One turn moves every row onto another: examples first, then more rows asked:
ziz: [  5.9 -34.1 -21.5 -35.6 -18.2   4.0   4.8  16.8 -22.4 -22.7   8.9 -12.0
 -18.4  36.7]
muka: [  7.1  15.7   2.1  26.2  10.1  -0.3  14.1 -19.3 -23.2  -9.7   5.3   3.1
 -19.0   2.1]
vin: [ 21.0  -1.1 -14.8  11.3   3.9   9.9  16.1  -8.1  33.8   8.8  22.5 -16.2
   2.0   8.9]
Busub: [  0.7  -8.5 -29.4 -54.6  -7.7  -4.5   8.4  -0.7  -5.8  17.7  16.8 -16.3
  16.8  29.9]
Gure: [ 33.4   2.8  -5.3  17.9   4.9   8.2  11.0   6.2  27.7   2.7  14.7 -24.0
  -4.9   2.2]
nar: [ 26.8  -7.3 -18.6  10.7   6.7  -1.1  24.8   0.7  31.4   0.7  17.6 -12.6
  -8.0  -0.5]
sakuv: [-22.9 -18.1 -19.2 -40.5 -25.7 -23.5   0.1  -6.0 -22.9   8.9  21.0  -3.4
   5.9   4.4]
Fosi: [ 15.9   1.9   2.0  29.5  11.1 -15.9 -19.6   9.5  -4.2   1.8  -3.4   4.8
  -5.1 -13.0]
burep: [-30.2  -9.2 -14.7 -34.1 -26.8   3.6  10.5  -3.6 -30.1  -3.8  23.3   0.3
  -2.4   1.7]
Sulak: [ -3.5   1.1 -14.3 -52.0 -12.2  -7.6   0.0   9.2 -12.8  21.3  25.6 -26.8
  12.7  27.2]
Fiv: [ 10.4   9.4   6.5  31.4  14.2  10.1   9.6  -1.6  -7.2  -9.0  11.2  -0.3
 -19.4  -0.6]
nokub: [ -2.0   4.7   0.3  28.5  16.9   9.4  15.0 -11.2 -13.3 -12.7  -2.9   6.5
 -20.1  12.1]
fima: [ -6.7 -12.9  -8.1 -45.0 -15.8  10.0   5.4  14.0 -18.7 -26.7  -2.6 -11.7
 -26.9  34.0]
Sebut: [ -7.2 -19.0 -22.2 -39.3 -15.3   5.1  16.2  -2.3 -29.4 -20.0  -5.6 -11.3
 -26.5  32.4]
gan: [  7.1   5.7   8.7  25.8  12.1 -21.3 -20.7   8.9  -4.4   4.7  -5.9   3.0
   4.0 -10.9]
sop: [  0.8  -0.5  -1.4 -49.5 -37.2  -9.4   3.4  -8.2 -16.4  -9.9 -22.1   0.2
  -3.4  33.5]
Beku: [-16.9  -0.5   0.5 -43.8 -31.0 -15.6   3.9  10.3 -21.8   2.2 -24.2   9.3
   7.3  18.6]
Lud: [ -2.2   0.3   8.4 -42.7 -35.6 -12.8  15.2  10.8 -23.1 -14.1 -22.0  -9.2
  -5.6  32.0]
Zov: [ 41.7  11.0  -9.8   5.7  -8.3   0.3 -23.0 -14.3  11.4 -16.5 -16.1 -26.8
   5.4  10.1]
Movaf: [ 31.9   4.4  -1.5  11.7 -19.9  -4.6 -21.0 -11.3  18.5  -9.7 -26.2 -26.6
   0.6  14.6]
zor: [ 22.5  10.3   0.2  32.1  17.0   9.8   5.2  -0.4  -7.3  -2.3  11.1  -2.2
 -16.8  -0.1]
Lep: [ -5.7 -19.6 -27.1 -43.6 -19.9  15.5  15.3  13.1  -6.8  -5.7   4.6 -22.5
 -25.7  27.0]
boze: [ 13.5  -7.0 -17.9 -47.6  -8.8  -2.7  -9.5   9.2 -20.9  14.4  18.8 -14.3
  16.3  45.8]
fodi: [ 39.8   9.9   2.5  22.6  -8.3  -7.0 -19.3   0.8   7.7  -5.9 -12.5 -15.9
   8.5  -5.3]
mak: [-22.0 -14.5 -13.4 -41.3 -19.6 -14.1   4.6   7.6 -22.7  -3.2  28.9 -10.6
  19.4   2.0]
gapum: [ -3.7  -1.9  -4.3  21.5   9.1 -31.0 -25.6  -1.4  -5.3  13.6  -7.9  -3.0
  10.0  -5.4]
lib: [ 40.8   6.0  -4.3  21.1   3.1   4.4   9.5   5.8  22.8   5.6   6.9 -14.1
  -3.6   2.2]
Mameg: [ 37.5  11.1   4.0  16.9  -6.4  -5.6 -20.6   2.4  11.5  -6.9 -18.3 -25.1
   8.3   3.2]
kalu: [  8.6   3.8  -1.2  11.0  11.7 -35.5 -26.0   4.8   3.4  15.0 -11.5   6.1
  -0.7  -4.6]
Zati: [  4.6   3.6 -23.4 -51.6 -21.0   1.5  -4.4   5.5 -15.1  16.1  -4.9 -30.5
  18.9  30.5]
dip: [ -9.9 -23.4  -8.9 -27.7 -37.0 -16.0  10.4   0.7 -32.0  -5.0  32.6  -2.0
   9.4  11.1]
Nov: [  5.6  -2.9  11.2 -38.6 -36.6 -18.7   8.3   8.2 -24.3   1.9  -7.9  10.8
   0.7  41.3]

nokub moves to vin
fodi moves to Fosi
Now these:
Zov moves to kalu
dip moves to ziz
Lep moves to Zati
Sulak moves to Lud
Gure moves to Mameg
Sebut moves to Busub

One turn moves every row onto another: examples first, then more rows asked:
Zalid: [  1.8  24.2  13.1  -3.2  30.4 -11.8   6.5   3.1 -21.4 -32.6  37.7  19.3
 -20.9 -30.8 -16.6  15.4 -18.2  17.4  15.2 -33.6   3.9  23.2  19.5   3.1
  -6.7   5.1   8.5 -17.0   2.3   9.2   7.9   6.7 -17.1]
Puv: [ -9.7  -8.8  17.2  21.8  17.9  -9.5   6.2  19.3 -45.5  33.3  -4.2  -3.4
   4.2 -16.9  -7.6   9.8  -5.3  39.1   5.2  29.9 -15.8  30.2  -5.6  16.6
  38.9 -16.3  10.7 -18.1   1.7 -12.5  21.8   8.3  -5.3]
vute: [ -4.6   7.8   7.9  17.5 -21.6  18.0 -28.6   0.2 -40.8  -0.1  41.2  20.0
 -10.6  13.0 -11.2  30.5   1.5  11.9   3.3  23.2  -9.1  38.9  -2.7  -6.0
 -21.2 -22.9 -24.3  23.6  -3.3 -25.1   7.6  44.3   5.9]
Zeveg: [ 10.6  22.0  16.5  -3.8 -17.0 -25.5  11.8  10.3 -36.5  11.0 -15.7 -19.3
 -29.9  15.9  17.2  37.7   6.7  45.3  -6.5   9.0  16.4   6.6 -14.7  17.3
  21.9  -7.6  -7.0  19.2  18.6  -0.7  -1.2   9.8  30.2]
Nor: [-31.8   1.1  -2.3   3.5   1.2 -14.8  -8.8   3.5  -1.8  20.9   9.0  33.4
  -4.0  21.1 -17.0  -1.0  -3.9   2.9   3.7   2.2 -22.6  21.4   9.9 -20.5
  -0.1  -9.7  -3.0  43.0 -36.9   8.7  23.7 -31.7  -2.5]
mazeg: [-19.6   5.5  -0.3  -2.4  -2.8  -2.6 -24.9  14.5  -5.8  17.3  -9.3  39.8
   0.6  14.1 -14.0  -4.0  -2.0   0.4   0.5  -6.2 -21.5   8.9  -9.9 -11.1
  10.8  -5.6 -11.4  34.2 -35.9   6.6  16.8 -37.7  -9.7]
pebav: [ -2.4  16.0   7.3  21.0 -15.9  12.9 -38.3  -1.3 -41.7   6.3  25.9  19.3
 -30.0  11.8  -8.8  39.2   3.6  -6.8  12.4  21.9  -4.1  36.5 -14.6  -4.2
  -8.8 -22.9 -16.2  20.9  -3.9 -16.6   0.3  45.3 -13.8]
takal: [-20.3  31.8   0.4   1.4  -3.7   3.9  23.1  -7.4 -16.4  -7.6  20.2 -22.7
 -33.3 -27.7  25.4 -13.3  10.1  20.9  -4.4 -15.5  17.3  36.4 -13.2   8.5
   6.7  15.8  -6.4  18.7  -0.1   5.1   7.6  19.8 -15.1]
Narib: [ -3.4  37.5  30.2  20.8  27.6  -2.5  28.3  -4.6 -29.4 -13.1   3.7  21.0
  22.7  26.2 -24.1  42.0 -22.9 -16.7   3.8  -4.7   5.6  26.8 -16.4  11.2
   4.6  25.6  -2.0  19.6  19.8  16.3  -5.1   7.2  -7.5]
pebis: [-21.7 -12.5   8.0  11.1   6.7  -7.4  15.0  19.2 -41.0  32.6  -7.3  -4.4
  -0.9  -3.5 -14.7   6.4 -14.4  35.5   7.9  41.8  -9.8  28.7  14.0  21.9
  27.9  -1.6   6.3  -8.4  12.1 -27.1  17.4   3.5   2.2]
bola: [-11.8  13.6 -13.0 -18.6  11.3 -13.0  14.7 -19.4 -11.0   0.6 -28.8   9.2
  -2.6  23.1   1.0  47.9  11.1  44.0  16.4   9.3  -3.1   0.1 -11.1 -28.0
  -4.7  -9.1  14.0  -3.0 -25.7  16.4   4.8 -14.6  -2.7]
vepi: [ -7.2  10.9  25.0  10.8  43.2  -0.9   0.0  18.7 -36.8  -4.7  25.4   9.4
  -3.1  -6.1 -25.7  30.8  29.3  15.7   3.9   7.0  -7.3  60.8 -26.6  -9.8
 -14.1  -7.0 -18.2 -29.2   8.5 -29.3  -1.2   8.0  28.6]
Pek: [-14.5   2.5  31.4  14.1  43.6  -1.7 -17.0  31.1  12.6 -17.3  14.5 -13.4
  -4.2  -6.5   9.1  26.4  -1.0   1.8 -12.9  -0.1   4.1  16.4 -12.5  20.2
 -16.7  38.0 -27.9   2.8  -5.5   1.6   4.3   6.3  12.3]
Dasu: [ -8.8  -3.5  17.4  -6.3  23.8 -18.3 -12.0  -1.5 -34.1 -11.1  22.7  21.6
 -38.6  27.8 -25.5  24.7   6.7 -26.2  16.4 -13.3  -4.7  26.2 -14.2 -21.3
 -27.9  -5.1  21.3   1.5 -11.5   5.7 -10.1  -8.0  21.1]
nonos: [-12.2  29.2 -31.7   8.5   3.1   3.0  17.2 -16.4 -29.6 -21.7   0.1   7.7
  15.8   0.5  -1.8  29.0 -20.8  26.0   3.2   9.2   5.2   6.8 -34.8 -15.0
 -29.8  17.2  -0.1   7.8   8.3   9.1  10.7   3.4 -42.6]
nur: [-12.4  12.7  20.4   2.4  17.6 -31.0  -1.0  25.0 -29.4   5.2  -2.0  17.2
  -5.5   5.7 -51.2   5.7   4.3   1.3  -0.8  -4.9   3.2  13.2 -25.2  14.3
  10.2  17.2   3.3   5.0  27.8 -19.5   3.9 -38.1  33.8]
Kebep: [ -1.4   7.7  46.8  27.3  -7.9  -7.7  22.7   4.8 -12.9 -21.1  -6.2 -12.4
 -18.6  13.2  21.7  39.3  -2.5  47.0  -7.1   9.1 -12.2  10.8 -20.8   0.3
  -6.7  21.2 -24.9  25.5  -4.6  21.7  14.0 -16.1 -12.9]
Gifi: [-14.5  64.9 -27.4  -2.3 -10.5  -9.3  -8.0  -1.4 -13.0  -4.9   5.6   2.2
  -4.3  -9.2  10.1  21.5  28.7  26.2   2.9  -3.1  16.3  29.4 -26.6 -16.3
  -9.8 -13.1 -25.4  10.9 -19.7 -14.4   8.6  23.6  20.4]

Gifi moves to bola
pebis moves to vute
Puv moves to pebav
Now these:
Narib moves to Pek
Kebep moves to takal
nur moves to vepi

One turn moves every row onto another: examples first, then more rows asked:
nofo: [-45.3  41.3  13.9 -11.7   6.3   6.7 -18.5  -6.5   9.3  23.8 -26.0  -8.5
 -17.6 -14.6   2.2  15.5  -1.0 -43.9  20.8 -17.1  26.7 -47.1  11.8  10.3
  26.3 -26.1   9.8 -13.1  30.2 -47.2]
rut: [-22.7   2.3  12.5 -17.6   9.0   2.3  -8.7  18.5  14.6  25.3 -27.3 -15.9
 -13.2   2.2  -2.0  22.0  10.6  24.4  17.9   2.4   4.4 -32.8  10.9  20.7
  34.9 -12.4 -15.3  19.4  -9.5 -23.2]
nuri: [-34.1 -32.4 -43.6  -1.2 -10.9  32.7 -14.4 -35.9  11.1   1.1  -1.4  -4.1
  -9.2  -8.2  -0.6  11.3   7.5 -20.3  -2.4 -12.5  -2.2 -20.1   6.5  -6.5
  26.2 -13.6   5.3  -7.5 -20.1  -4.6]
Sev: [-34.8  38.2  -6.7  14.4 -33.2   9.7 -27.4  21.9  -1.4  22.3 -11.6  14.4
 -31.8  -3.8 -12.8  10.7 -52.0 -51.3 -12.9  24.1  36.2  -6.9  31.1   7.8
  22.9 -12.3   1.4  -4.5   8.8 -31.7]
siles: [-34.9 -35.4 -33.6   8.3  -5.9  32.2 -12.9 -32.9   4.6  32.7  11.1 -27.5
 -17.2  -0.6   8.6  21.9 -17.6 -42.4 -30.6  -6.1   6.2 -38.0   4.7 -12.4
  14.9   1.6  -5.3  -5.7 -23.2 -17.0]
farop: [-23.7  21.4   6.3  32.0 -31.1  15.8 -34.2  23.3 -20.3  28.8  -7.8   0.4
 -40.9  -0.8 -22.9  17.5 -31.8 -52.8   1.8  30.3  36.6  -8.9  21.9   1.2
  21.6 -16.0  -7.4   9.9  -5.0 -17.8]
zomi: [-12.3   2.8  19.2  -3.9   2.8   3.0 -10.6  18.8   7.9  37.3 -33.2   1.3
 -36.4   4.9  -6.0  25.7  -1.0   7.0  10.1  19.4   2.7 -42.6  20.1  36.0
  27.4 -20.4 -14.1   4.1 -12.4 -28.8]
goko: [-21.8   5.8  -8.7 -37.8   0.0  15.7  -6.5 -11.6  -4.3  47.2  -9.8  15.7
 -34.5  11.1  23.1   1.2 -26.8   2.8  -5.4   7.2  10.3 -18.1 -35.4  -9.7
  31.3   3.6  22.9  28.1  14.1 -34.9]
mip: [-35.4  33.6  -6.9  -4.1 -13.9  20.8 -28.2 -36.6  -2.3  19.7   1.3  -5.6
  24.9  -6.9  -4.9  -9.5 -29.8 -33.5 -24.3  23.5 -16.2 -16.6  -2.1  -7.5
  71.2 -24.2 -24.2   5.0  -1.0  -8.3]
Ber: [ -3.3  17.4 -16.7 -24.5 -15.0  18.7  -2.8 -13.8 -16.4  40.3 -10.0  10.6
 -15.2  30.4  12.7   1.9 -30.6 -24.3 -28.3  10.8   7.5 -31.2 -35.6 -29.8
  22.1   1.5  18.0  22.9   0.8 -22.3]
Gud: [ -9.3  10.3 -14.1  19.7 -11.9   7.9 -13.6  15.0 -24.2  34.0  -5.6 -13.8
   0.1 -17.6   6.8  25.6  -9.6 -44.8 -22.8  -8.6  -2.2 -45.2 -29.0 -31.4
  47.7  21.5 -31.4 -21.0  14.1  -1.6]
vus: [-15.1  12.6 -11.7  -0.3 -31.8   1.6  -0.3 -34.3   0.0  30.6  -7.6  -8.2
  17.6 -18.8  -4.5 -27.9 -13.2 -22.1 -22.3   1.7   2.3  -4.6  -4.9 -18.1
  52.5 -21.6 -27.1   7.3 -23.7  -4.2]
kamu: [-23.5  -6.1  19.5  -2.8  21.4  -2.8 -16.4  20.2   5.2  34.5 -26.0  -5.0
 -40.0   0.2   3.5  13.8   5.4  -6.0  12.2   8.6  -1.7 -34.5   1.1  25.3
  27.6 -14.3 -31.2  21.3 -24.2 -26.7]
butuf: [-45.7  15.9  18.0  -3.9   9.9   3.9 -16.7  -6.2   7.8  18.0 -15.6   4.7
  -7.4   1.7  10.3  15.1   1.6 -41.8   6.6 -24.9  43.0 -31.9  27.7   6.5
  42.0 -11.3   9.6 -15.7  24.2 -49.2]
Bupo: [ -5.1 -10.4 -11.8 -26.7 -11.0  28.8 -17.9  -5.0 -11.5  16.3  19.5  14.9
 -36.8   8.8  25.1   2.4 -31.4 -18.8 -26.9  -6.1  30.6 -31.3 -16.9 -25.3
  19.7  -7.6  18.0  14.8  10.5 -33.5]
pib: [-23.5   2.9  10.2  14.7   2.2  14.8 -21.5  31.8 -31.3  26.0 -18.4   4.9
  -7.9 -18.8  10.0  41.0 -10.9 -48.3 -23.9 -12.7   5.9 -29.9 -26.5   2.7
  56.2  12.6 -19.4 -23.0  19.5 -15.9]
nepi: [-19.7   5.9   8.6  12.9  17.4  14.1 -18.8  16.3 -38.1  31.8   3.6  -4.0
  -7.4 -22.8  18.1  36.0 -15.9 -37.1 -38.3  16.9  -6.0 -26.2  -4.6 -29.1
  67.4   8.7 -12.5  -8.9   7.3 -14.8]
kep: [-43.6  19.3 -28.7 -11.3 -26.6  10.3 -11.7   9.0  10.3  38.6 -17.2 -29.6
 -26.2 -29.5 -29.4  31.1 -42.7   0.3  14.3  39.7  -1.0 -37.6   7.7  11.0
  22.0   1.3 -16.5  -0.7  27.7 -13.4]
zozez: [-42.3  35.0  -6.3  -2.1 -41.9  14.5 -22.1 -24.1 -12.5  28.3  -3.3  -4.4
  17.8 -22.3 -11.2 -18.1 -24.4 -25.4  -1.8   9.2  13.7   7.9  -7.3  -3.5
  59.6 -39.3 -19.4  -1.4  -4.7 -10.2]
som: [ -3.3   1.5  -9.2 -22.2   9.3  31.4  -8.5 -23.0   6.0  30.7  -4.3   3.1
 -18.4   3.1  12.8   4.7 -19.2 -14.9 -22.2  21.7   5.8 -11.3 -18.3 -28.3
  49.0  21.3  26.0  36.2  23.9 -25.9]
nipav: [-13.3  13.7 -14.4  -9.6 -33.6  14.3 -13.1   0.2   4.6  21.9  11.8  -9.7
  15.2 -32.7   4.2  -6.8 -17.2 -17.9 -11.7   9.1  -1.3 -21.8 -19.8  -0.9
  51.1 -40.5 -40.5  -8.4  -6.3  11.9]
delu: [-44.7  20.7 -10.4  -7.9 -19.8   1.6 -13.4 -26.7   3.2  50.7  -9.9 -18.4
 -37.2 -27.6 -39.3  15.0 -34.4  -3.8  23.8  26.4  -6.1 -43.8   2.0   3.8
  27.7   1.6 -12.1   7.6  35.5 -11.7]
liru: [-45.0  21.4  19.0 -10.0  14.5  12.0 -10.0 -26.0  -1.3  23.5 -28.0  -4.2
  -7.8  -6.7  -4.4   5.6  -6.6 -61.8  18.5 -12.0  38.1 -30.7  -1.2  11.1
  34.7 -15.4  10.2  -4.6  32.2 -43.0]
sil: [-46.8 -36.7 -36.8  19.2 -21.3  37.0 -40.6 -20.2  14.8  25.6  12.6 -22.4
 -35.3  -4.8  -6.2  26.9 -18.9 -20.4  -4.9   0.2  -0.3 -23.8  10.5   9.2
  23.5   6.2 -11.8   2.6 -15.5 -12.6]
likud: [-36.6 -13.6 -42.8  18.5   3.4  39.2 -40.8 -16.4  20.3  18.8  14.7 -29.7
 -16.3   1.4  20.7  16.3 -11.0 -37.4  -4.6  23.7  -5.1 -20.6   5.2 -15.5
  37.5   3.8 -11.4  14.5 -20.7 -10.1]
pugog: [-13.3  10.4 -24.4   5.0 -13.7  -0.7  -8.3  12.6 -41.5  16.4 -13.7  23.8
  -8.8 -17.7  10.0  24.8 -38.2 -35.1 -23.8   4.7  -6.0 -39.4 -24.5 -11.1
  48.0  11.8  -1.9 -24.4  24.8   3.8]
Dat: [-14.1  26.7   0.2  26.2 -31.0  14.4 -31.4  23.4  -4.2  11.6 -31.0   3.7
 -37.5  -4.0 -19.7   5.2 -26.1 -39.6   8.4  25.1  37.8 -15.5  32.8  16.4
  23.4 -12.2  -9.9  -2.0   0.6 -37.0]
Gif: [-39.5  22.1 -10.8  -5.0 -24.5  -2.4 -11.2 -12.4   7.0  42.0 -14.7 -32.1
 -36.1 -42.6 -21.3  20.7 -38.3  -5.9  24.3  22.0  14.1 -43.9  21.0  12.3
  19.3  -8.0   6.1   4.9  33.4 -21.4]

goko moves to sil
kamu moves to delu
Now these:
pugog moves to Bupo
butuf moves to rut
som moves to likud
Dat moves to nofo
Ber moves to siles

